The same turns and mirrors carry the whole set onto itself and the rows of a family onto each other. Which other rows belong to the same family as each row named below? List them in the order they appear above.
These 18 rows form 3 families of 6 rows each.
j_603: [-15 -21 -56  -5 -23  26 -10  -9  -9  11 -17  10  22  12  12  30   3  -4]
j_82: [-41 -23 -18  -2   8  12 -18   7 -22 -15  -1  19  -2 -13 -15 -22  38   6]
j_334: [-44 -10 -22   3  22  25  -2   8 -11 -19   0  22  -3  -4   2 -31  27  10]
j_946: [-30  -5   0 -12  18   4  -3  29   1 -35  10  -6  22  36   0   1  11  -8]
j_718: [-29 -16 -39  -5 -12  22   2 -14 -10  36  -1   3  40  -6  -9  25   1 -13]
j_871: [-46 -20 -19 -38 -37  11   2   9  -4   4  -6  28  17 -11  -6  21  -1 -45]
j_19: [-46 -24 -21 -20 -23  15   9  -3  11  11  -1  31  -2  19  -8  17 -15 -45]
j_803: [-10  16 -29   1  27 -16  33   2  18  -6   6  26   2  -9  35  30  -4  -8]
j_298: [  5  11 -19   6  23 -37  26  -2   7 -12   9  12   6 -12  21  29  12   0]
j_966: [-10 -26 -50   2 -21  14  -3 -16  -5  26  -6  12  13 -11  -1  39  16  -4]
j_274: [-34 -17  -9 -18 -37  -6   9  -2   4   9   0  28   1  11 -13  32  -2 -50]
j_78: [-33   7  -1   1  -3 -14 -12 -21  19 -14   1  52  11   1  50  18  25 -20]
j_694: [-24 -16  -1  11  -8  -9   3  -5  20  -2  29  56   3 -14  47  25  29 -11]
j_896: [-40   8   1 -24  14   0   5   8 -13 -33  36   2   5  27 -11   2  16   1]
j_583: [-34   5  10   4   0 -25 -10 -15  10 -16  18  56  -5 -11  26  20  38 -20]
j_866: [  6  16  -8   6  -4 -32  33  -4   5   3   5  14   5  -5  39  18   5 -12]
j_613: [-30  -5   0 -10  13   0   7  23 -10 -28  18 -11  19  23 -29  10  15 -11]
j_129: [-35 -28 -29  -5  22 -13 -15   6 -25 -21  14  19   9  -2   1 -30  21  10]

The rest of the family of j_694: j_718, j_871, j_896, j_866, j_129
The rest of the family of j_78: j_603, j_334, j_946, j_19, j_803

